One turning vector, and how many ticks it has turned
The counts run from 0 to 807.
[223, -66, -184, 195, -264, -45, -174, 107, 11, 54, 143, 56, -108, -284, 135, -169, 211, -10, 84, 175, 513, 210, -17, 217, -136, -183, 28, -321, -124, 373, -165, -55, 166, 173, -126, 264, -24, 36, 36, -5, -91, -291, -21, -51, -268, -81, 143, -199, 153, 68, 9, -242, 171, -34, 78, -54, 74, -260, -143, -47, 217, 59, 42, -162, -136, 220, 143, 90, 64, 327, 124, 20, -120, -395, 292, -175, 327, 14, 124, -70, 96, 214, -135, -285, 36, 65, -223] : 228
[121, -215, -311, 192, -78, -160, 67, 23, 126, 50, 206, 56, -103, -393, 170, -197, 87, 16, 32, -51, 310, 164, -47, -73, -82, -147, -95, -403, -330, 285, -103, -48, 192, 52, -216, -112, 211, 10, 188, 91, -71, -310, 33, -80, -251, 193, 62, -422, -146, 204, 112, -267, 98, 47, 90, -50, 121, -204, -63, -9, 406, 125, 50, -97, 133, 481, 178, 249, 7, 239, 257, -33, -177, -117, 65, 29, 141, -139, -163, -93, 117, 34, -74, -191, -72, -59, -53] : 394
[86, -101, -148, 230, -80, -73, -152, -29, 108, -26, 164, -5, -77, -307, 150, -276, 109, -28, -147, 22, 360, 219, 13, 93, -82, -138, -61, -341, -289, 300, -163, -130, 267, 87, -120, 55, 48, -174, 350, 105, -156, -210, 78, -109, -145, 33, 59, -313, -182, 209, 16, -214, 41, 108, -36, -19, 74, -167, -115, 50, 339, 127, -59, -29, -65, 234, 156, 162, -32, 503, 173, -110, -142, -33, 271, -87, 194, -23, -107, -73, 288, 196, -51, -324, -146, -46, -248] : 627
[68, -150, -184, 172, -155, -77, -11, 19, 3, 226, 74, 77, -113, -149, 197, -18, 51, 39, -107, 9, 350, 206, -75, 140, -134, -161, 11, -174, -229, 363, 0, 58, 228, 33, -179, -31, 105, 161, 133, 140, -103, -292, 322, -131, -239, -12, 186, -177, 3, 29, 191, -228, 449, -36, 20, 138, 189, -234, 34, -37, 271, 106, -90, -214, 47, 466, 282, 275, 9, 329, -3, 100, 58, -64, 67, -71, 270, -124, -207, -153, 159, 180, -89, -31, -226, 4, -266] : 362
[22, -132, -249, 101, -170, -151, 27, 36, 142, 36, 233, -8, 71, -317, 113, -237, 148, -9, 39, 145, 383, 111, -259, 135, -171, -105, -134, -424, -87, 471, 52, 36, 87, -78, -58, 106, 326, 114, -81, 80, -113, -472, 94, -65, -190, 183, 137, -279, 36, 106, 157, -180, 284, -28, 98, 60, 125, -167, -30, 72, 250, 33, 136, -174, 93, 491, 151, 33, -78, 255, 117, 276, -237, -166, -60, -49, 309, -108, -146, -123, 199, 75, -188, -251, -96, -95, -67] : 475
[197, -123, -177, 174, -141, -131, -18, 16, 36, 54, 9, 28, -225, -192, 14, -149, 137, -35, -63, -6, 255, 139, -94, 329, -156, -224, -208, -216, -242, 390, -9, -11, 183, 112, -124, 21, 146, 1, 305, 72, -173, -257, 171, -227, -229, -26, 216, -289, 26, 63, 45, -307, 382, 42, -6, 160, 34, -414, -208, 41, 323, 111, -79, -174, -71, 421, 280, 61, 17, 390, 191, -5, -17, -161, 74, -35, 382, -191, -105, -117, 24, 168, -12, -149, -99, 14, -156] : 29
[118, -123, -183, 105, -34, -46, -125, 59, 8, 1, -30, 76, -114, -381, 82, -269, 50, -138, -87, 169, 384, 129, -45, 244, -11, -172, -141, -386, -87, 407, -83, -46, 268, 97, -102, 481, 189, -64, -26, 1, -177, -344, 64, -119, 7, -75, 76, -242, 262, 160, 170, -191, 221, -173, 0, 83, 86, -205, -9, 6, 185, 17, 79, -161, -41, 282, 126, -12, -22, 198, -64, 290, -135, -298, 172, -106, 163, -78, -27, -74, 130, 196, -64, -333, -148, -74, -197] : 241
[101, -22, -313, 6, -123, 82, -104, 1, 205, 202, 138, 5, -157, -190, 247, -172, 49, -52, -47, -23, 411, 190, -24, 255, -76, -67, -24, -427, -53, 279, -284, 66, 171, 48, -113, 284, 7, 250, -75, 69, -146, -293, 216, -6, -29, 27, 75, -241, 56, 44, 105, -13, 319, 37, -74, 105, 91, -194, 158, 36, 179, 31, 73, -206, 67, 434, 215, 151, -165, 326, 47, 143, 75, -394, 9, -67, 243, 38, -53, -11, 129, 177, -211, -359, -75, -231, -164] : 58
[110, -92, -110, 179, -180, -47, 123, 63, -6, 4, 247, -10, -73, -392, 156, -282, 310, 51, 51, 155, 510, 143, -57, 32, -240, -167, -47, -284, -233, 442, 28, 84, 184, 11, -101, -7, 253, 108, 66, 23, -57, -397, 95, -52, -296, 14, 131, -209, -27, 154, 119, -161, 238, 70, 227, -31, 71, -187, -36, -36, 149, 128, 28, -239, 21, 359, 249, 88, 0, 229, 138, 3, -265, -127, 69, 20, 343, -56, -31, -80, 234, 167, -114, -76, -9, 7, -158] : 387
[-22, -182, -150, 3, 4, -58, 63, -73, 131, 63, 114, 113, -229, -403, 102, -368, 51, -24, -89, -168, 348, 158, -77, 117, -100, -128, -192, -388, -300, 275, -255, -191, 402, 95, -160, -16, 43, -1, 115, -21, -236, -175, 91, -130, -25, 104, 53, -447, 23, 191, 72, -87, 53, 132, 16, -60, 73, -105, 132, -54, 333, 37, 106, -28, 230, 405, 132, 298, -18, 266, 207, 64, -62, -175, 51, 91, 214, -53, -28, 107, 199, 80, -135, -370, -68, -12, -21] : 307
[137, -186, -21, 99, -10, 56, 21, 71, 121, -72, 90, 97, -241, -527, 5, -367, 228, -252, -151, 13, 290, 138, -48, 173, -110, -181, -91, -96, -262, 432, 28, -2, 295, 109, -97, 20, 136, -102, 403, 48, -154, -365, 134, -188, -137, -4, 11, -265, -7, 254, 125, -264, 223, 7, 112, -158, -39, -212, -63, -48, 295, 117, -68, -59, 19, 182, 217, 153, 41, 267, 149, 22, -85, -287, 109, 174, 199, -70, -17, -87, 196, 164, 83, -250, -196, -6, -106] : 413
[265, -189, -198, -41, -87, -45, -186, -57, 182, 89, 7, 165, -89, -239, 107, -208, 85, -219, -138, -92, 276, 136, -46, 196, -30, -98, -44, -323, -91, 346, -272, -33, 212, 37, -33, 333, -30, 145, 64, 165, -84, -170, 69, -5, -48, 27, 81, -294, 57, 128, 5, -212, 273, -90, -91, 78, 14, -278, -86, 93, 295, 71, -21, -32, -72, 390, 90, 0, -33, 539, 257, 80, -89, -406, 182, -271, 206, -18, -165, -8, 115, 102, -209, -350, -48, -129, -211] : 334
[82, -67, -250, 225, -136, -6, -183, 61, 181, 23, 202, 110, -139, -307, 349, -50, 52, -133, 5, 44, 336, 224, 109, 31, -111, -134, 14, -372, -218, 242, 47, 3, 278, 107, -288, 333, -66, -47, 285, 117, 33, -481, 142, -93, -150, -82, 32, -256, 25, 107, 177, -142, 340, 21, -21, -97, 2, -194, -66, -55, 170, 148, -105, -196, -109, 326, 225, 257, -68, 234, -87, 60, 57, -253, 206, -30, 160, -44, -76, -66, 132, 115, -57, -190, -149, -61, -294] : 744
[112, -78, -292, 23, -68, -52, 82, 55, 97, 63, 62, 16, -130, -306, -71, -425, 70, -33, -89, 30, 330, 124, -71, 273, -147, -64, -181, -300, -182, 480, -47, -88, 221, 97, -162, 86, 218, 112, 166, 29, -152, -347, -9, -96, -57, 83, 246, -326, 76, 99, 138, -131, 272, 84, 86, 137, -182, -188, -42, 64, 268, -22, 65, -222, 36, 389, 248, -2, -13, 270, 245, 164, -196, -226, -126, -12, 385, -165, -48, -7, 175, 95, -72, -272, 4, -88, -76] : 707
[105, -190, -205, 132, -6, -169, -95, -38, 274, 54, 207, 127, -10, -354, 121, -206, 22, -185, -217, -55, 239, 44, -72, 218, -57, -16, -119, -290, -163, 345, -42, -36, 297, 6, -82, 247, 209, -8, 141, 142, -40, -346, 175, -100, 65, 129, 30, -340, -26, 181, 44, -240, 160, -217, -49, 32, 65, -81, 37, 134, 308, 120, -10, 72, 134, 446, 31, 76, -98, 410, 100, 101, 46, -126, 81, -72, 137, -105, -318, 60, 284, 61, -115, -338, -256, -153, -246] : 250
[52, 14, -68, 248, -72, -20, -88, -34, -69, -64, 60, -19, -187, -416, 156, -445, 219, -147, -100, 64, 412, 178, -9, 159, -79, -158, -148, -282, -243, 345, -148, -9, 290, 158, -35, 427, 47, -57, 33, -43, -156, -277, 77, -118, -53, -79, 97, -256, 70, 123, 112, -145, 286, 45, 49, 5, -42, -189, -26, 32, 56, 39, -9, -172, -119, 131, 167, 1, 14, 324, 24, -25, -137, -173, 303, -120, 264, -95, 29, -76, 136, 308, -92, -380, 35, -98, -211] : 630
[25, -94, -74, 274, -55, -30, 12, 15, 45, 38, 152, 73, -68, -343, 123, -157, 203, 11, -75, 211, 517, 139, -42, 244, -97, -184, -57, -214, -219, 444, 46, 76, 239, 64, -57, 150, 221, -47, 28, 27, -91, -480, 191, -195, -206, -88, 114, -92, 66, 195, 142, -205, 224, -76, 113, -27, 232, -205, 16, -3, 183, 111, -19, -121, 20, 285, 155, 152, -5, 316, -104, 103, -67, -118, 182, 86, 182, -71, -61, -163, 286, 284, -77, -174, -304, -5, -201] : 155
[173, -209, -163, 34, -130, -131, -105, 103, 57, -42, 69, 98, -122, -474, 109, -277, 60, -156, -114, -46, 381, 83, -103, -124, -61, 26, -22, -318, -59, 303, -165, 46, 311, 46, -136, 378, 150, 197, -65, -30, -139, -323, 75, 28, 24, 211, -2, -374, 174, 175, 207, -92, 297, -65, 41, 28, -10, -6, 69, -25, 56, 157, 117, -118, 25, 315, 117, 39, 61, 112, 35, 280, -270, -228, 172, -156, 149, -111, -220, -33, 194, 166, -79, -382, 20, -18, -301] : 774
[9, -230, -185, 113, 83, -37, 45, -45, 93, 71, 154, 15, -134, -485, 78, -286, 68, -160, -90, -99, 228, 128, -175, -21, -133, -46, -244, -325, -256, 357, -21, -38, 307, 2, -129, 81, 304, -49, 140, 88, -143, -335, 183, -87, -28, 147, -27, -445, -56, 260, 212, -228, 274, -44, 86, -1, 155, -66, 43, 24, 299, 15, 50, -24, 217, 431, 129, 238, -134, 151, 123, 205, -135, -102, 28, 64, 103, -130, -248, -27, 112, 55, -79, -298, -204, -147, -76] : 482
[95, -66, -197, 106, -132, 171, -151, 39, 138, 160, 177, 30, -12, -316, 337, -163, 53, -226, -140, -27, 339, 240, -54, 136, -67, -104, 9, -416, -99, 243, -207, -51, 208, 31, -177, 367, -50, -102, 141, 81, -219, -259, 230, 97, -106, -32, -28, -206, -20, 206, 93, -145, 202, -72, -53, 10, 86, -20, -7, 80, 318, 59, 38, -61, -79, 170, 212, 220, -124, 342, -88, 172, -135, -270, 181, -180, 158, 135, -85, -75, 182, 292, -109, -483, -134, -127, -333] : 51
[163, -195, -216, 49, -246, -90, -139, 17, 149, 111, 192, 98, -120, -241, 109, -188, 89, 30, -36, -34, 300, 248, 29, 189, -177, -167, 26, -312, -224, 295, -243, -165, 214, 85, -244, -107, -34, 39, 236, 50, -177, -169, 110, -79, -154, 86, 81, -443, -96, 105, 4, -221, 86, 98, -4, 37, 46, -196, -20, -60, 484, 123, 9, -41, 97, 478, 142, 354, 31, 376, 265, 27, 14, -310, 107, -51, 327, 3, -32, 49, 207, 25, -108, -273, -71, 64, -170] : 219
[30, -112, -6, 129, -56, 94, -23, 78, 142, -1, 189, 111, -129, -392, 220, -220, 168, -166, -136, 134, 470, 252, -3, 219, -116, -197, 41, -187, -242, 384, -47, 52, 314, 25, -139, 159, 6, -55, 290, 102, -120, -439, 314, -161, -116, -68, 22, -192, 5, 175, 158, -124, 229, -2, 14, -139, 129, -165, 106, -108, 86, 76, -8, -156, 36, 248, 133, 322, -103, 319, -94, 80, 84, -186, 154, 100, 197, 44, -5, -91, 316, 202, 47, -234, -255, -16, -249] : 746
[17, -150, -73, 31, -86, 78, -134, 153, 151, 140, 172, -56, 21, -404, 52, -368, 83, -235, -215, -41, 254, 194, -200, 247, -182, -33, -34, -125, -107, 352, -10, -164, 184, 67, -86, 129, 14, 104, 170, 9, -276, -349, 175, 7, -100, 50, 81, -320, 84, 123, 102, -215, 155, -33, 28, 0, -29, 27, 23, 59, 427, 81, 119, 33, -32, 134, 168, 188, -89, 348, 69, 258, -111, -345, 8, -66, 332, 43, -39, 45, 169, 265, -42, -401, -67, 77, -235] : 125
[234, -110, -185, 44, -55, 30, -211, 44, 204, -14, 25, 118, -179, -369, 164, -197, 73, -295, -99, -19, 352, 141, -102, 257, -68, -75, -132, -293, -5, 269, -69, -58, 319, 84, -148, 485, 35, -35, 166, 36, -153, -359, 173, -68, 22, 35, 51, -323, 235, 97, 172, -111, 342, -85, -83, -17, -54, -150, -57, 27, 57, 41, 34, -141, -9, 220, 90, 43, -136, 275, 3, 208, -15, -347, 173, -140, 198, -52, -113, -113, 136, 115, 66, -449, -35, -99, -273] : 341
[64, -186, -147, -63, -65, 50, -154, 38, 180, 192, -54, 117, -87, -267, 121, -115, 41, -115, -243, -5, 374, 208, -225, 370, -16, -127, -47, -247, -77, 327, -257, -135, 232, 49, -55, 88, -84, 84, 161, 49, -283, -243, 199, -107, -99, 70, 95, -217, 114, 52, 6, -198, 265, 43, -121, 113, 134, -248, 91, 17, 287, 44, 63, -46, -15, 341, 126, 209, -93, 582, 135, 165, -66, -269, -44, -98, 258, 43, 2, -132, 193, 146, 18, -367, -132, 20, -162] : 433
[75, -176, 5, 76, -8, 54, 101, -26, 76, 303, 140, 36, -225, -461, 161, -195, 193, -67, -90, -181, 427, 170, -108, 7, -107, -127, -48, -114, -337, 256, -181, -23, 376, 45, -156, -190, 88, 158, 44, 17, -118, -180, 166, -16, -240, 47, 53, -408, 13, 91, 84, -104, 290, -30, -38, -135, 129, -185, 114, 34, 261, 139, -123, -4, 160, 309, 223, 113, 25, 375, 188, -54, -49, -157, 167, 85, 320, -13, -176, 36, 162, 239, -97, -246, -139, 141, -171] : 596
[202, -174, -220, 3, -131, -64, 5, 93, 81, -2, 29, 66, -150, -318, 149, -27, 208, -28, -8, 80, 394, 189, -230, 78, -130, -137, -22, -291, -89, 328, 87, 16, 116, -16, -145, 9, 206, 94, 279, 84, -76, -440, 123, -90, -347, 140, 122, -280, 6, 71, 196, -150, 396, 102, 113, 23, 38, -273, -150, -29, 116, 94, -22, -252, -61, 448, 286, 114, 15, 316, 158, 88, -253, -166, -73, 11, 232, -78, -94, -282, 134, 17, 49, -111, -44, 25, -213] : 186
[-12, -102, -276, 36, -191, -52, 57, 96, 53, 114, 116, -16, -70, -275, 127, -249, 9, 17, -80, 79, 370, 122, -65, 153, -184, -20, -48, -311, -58, 422, -5, 16, 223, -20, -211, 119, 265, 189, -16, 43, -136, -431, 219, -29, -83, 136, 160, -254, 102, 105, 249, -84, 423, 21, 95, 136, -11, -87, 159, 10, 139, 45, 85, -306, 120, 438, 281, 217, -26, 106, 23, 247, -119, -231, -101, -34, 338, -129, -106, -49, 253, 147, -153, -190, -9, -100, -145] : 374
[119, -134, -286, 107, -264, -89, 3, 175, 25, 109, 155, -77, -109, -342, 191, -190, 119, 20, 31, 2, 373, 229, -68, -31, -154, -74, 51, -234, -112, 380, 23, 85, 127, 25, -208, 6, 182, 193, 145, 85, -38, -518, 177, 58, -287, 107, 159, -216, 55, 55, 198, -166, 393, 54, 158, 11, -26, -176, -57, -111, 217, 198, -44, -314, -30, 365, 417, 238, 49, 215, 83, 118, -185, -286, -1, -1, 288, -83, -100, -168, 92, 253, -40, -144, -31, 17, -238] : 286
[196, -112, -214, 169, -27, 5, -12, 175, 275, 50, 311, 24, 4, -344, 279, -122, 156, -69, -87, -28, 385, 163, -285, 20, -127, -60, -57, -254, -77, 220, 31, 5, 145, -36, -88, 33, 153, 26, 298, 36, -69, -435, 284, 9, -263, 226, 82, -298, -17, 121, 157, -194, 286, -39, -14, -82, 94, -98, -77, 15, 110, 213, 10, -70, 65, 298, 196, 168, -123, 362, 14, 131, -183, -58, 52, 15, 258, -2, -194, -211, 216, 220, 45, -327, -157, 23, -346] : 269
[119, -217, -117, 56, -198, -67, -50, -19, -79, 145, -62, 57, -272, -299, 222, -194, 106, -17, -17, -73, 240, 285, -78, 65, -114, -140, -26, -197, -250, 312, -83, -1, 285, 129, -202, -28, 7, 189, 180, 55, -151, -261, 122, -79, -248, -117, 128, -358, 26, 50, 242, -201, 486, 165, 84, 82, -40, -299, -63, -79, 321, 54, -61, -207, -19, 375, 428, 225, 133, 247, 193, 11, -25, -275, 51, -6, 279, -161, -39, -32, -56, 121, -65, -71, -35, 6, -218] : 204
[17, -82, -137, 133, 41, 23, 21, -69, 98, 47, 155, 1, -44, -449, 35, -395, 93, -244, -170, -36, 246, 217, -184, 180, -126, -168, -266, -292, -247, 336, -86, -180, 319, 47, -77, 145, 171, -158, 235, 47, -240, -277, 160, -114, -53, 37, 30, -414, -48, 196, 42, -236, 86, 37, 27, 4, 9, -73, 29, 86, 390, -9, 46, -11, 29, 168, 153, 76, -95, 378, 148, 48, -177, -85, 83, -21, 183, -21, -92, -61, 202, 187, -18, -437, -174, -43, -140] : 715
[27, -209, -170, -43, -84, -106, -14, -31, 183, 87, -4, 138, -16, -327, -30, -227, 61, -133, -176, -39, 314, 132, -65, 188, -137, -91, -189, -362, -261, 443, -84, -218, 378, -45, -151, 107, 131, 34, 112, 19, -217, -223, 27, -93, -47, 72, 113, -381, -12, 133, 60, -198, 265, -12, -11, 60, -48, -194, -47, 187, 413, 0, 10, -51, 60, 419, 150, -30, 1, 430, 358, 82, -168, -85, -12, -195, 262, -99, -196, 57, 243, -85, -109, -230, -85, 32, -137] : 17
[171, -155, -235, -100, 2, 96, 47, -15, 77, 202, 6, 35, -123, -440, 78, -284, 132, -252, -91, -107, 267, 134, -205, 60, -78, -69, -18, -271, -77, 384, -254, 119, 160, -3, -23, 178, 130, 302, -58, 161, -152, -267, 71, 111, -123, 60, 26, -308, 59, 151, 157, -151, 320, -34, 57, 57, 83, -227, -14, 92, 227, -9, 86, -191, 38, 370, 178, -34, -11, 285, 303, 135, -208, -425, -28, -83, 195, -2, -204, -78, 71, 133, -194, -339, -130, -171, -89] : 491
[96, -175, -280, 103, -78, -95, -64, 83, 173, -114, 137, 98, -46, -383, 144, -126, 97, -56, -91, 103, 401, 42, -71, 53, -87, -55, -8, -347, -55, 420, 37, 27, 153, -122, -176, 151, 283, -56, 299, 161, -85, -486, 142, -43, -149, 182, 61, -255, 0, 259, 151, -227, 148, -87, 78, -13, 118, -126, -32, 21, 235, 105, 61, -137, 10, 359, 155, 163, 1, 228, -24, 248, -262, -94, 56, -40, 58, -112, -260, -175, 320, 135, 5, -331, -284, -74, -256] : 168
[31, -64, -82, 35, 0, 31, -150, -11, 8, 11, 48, 36, -91, -367, 208, -289, 161, -254, -193, 9, 353, 164, -225, 298, -105, -108, -49, -273, -10, 352, -235, 159, 157, 124, 75, 381, -5, 209, -85, 113, -258, -392, 177, -24, -42, -50, 47, -138, 101, 140, 149, -154, 423, -39, -2, 162, 137, -173, 28, -42, 96, -5, 75, -154, -70, 283, 81, 81, -59, 394, 34, 193, -43, -416, 103, -20, 212, 29, -20, -85, 52, 257, -181, -357, -103, -204, -154] : 648
[137, -148, -117, 94, -136, 38, 139, 80, 28, 113, 154, -47, -236, -369, 157, -282, 171, 64, -72, -59, 396, 191, -72, 102, -163, -150, 50, -135, -148, 343, -121, 61, 183, 43, -118, -221, 156, 314, 207, 52, -207, -283, 308, -25, -273, 115, 121, -211, -42, 153, 141, -112, 335, 93, 128, 59, 97, -151, 107, -115, 217, 165, 15, -144, 109, 354, 338, 355, 49, 277, 130, 13, -5, -208, 10, 163, 316, -31, -61, -128, 203, 305, -115, -177, -71, -81, -176] : 288
[176, -166, -111, 66, -101, 89, -26, 102, 127, 91, 118, 115, -192, -510, 228, -135, 122, -178, -38, -89, 528, 107, -141, -8, -80, -65, -74, -300, -101, 198, -186, -20, 341, 31, -167, 230, 80, 154, -47, -47, -221, -271, 201, -13, -50, 109, 14, -400, 260, 129, 205, -38, 350, -79, -64, -139, 146, -39, 173, -36, 1, 130, 105, -128, 98, 259, 99, 169, -99, 70, -59, 260, -90, -336, 169, 19, 205, -45, -122, -50, 142, 136, -9, -442, -94, 46, -271] : 673
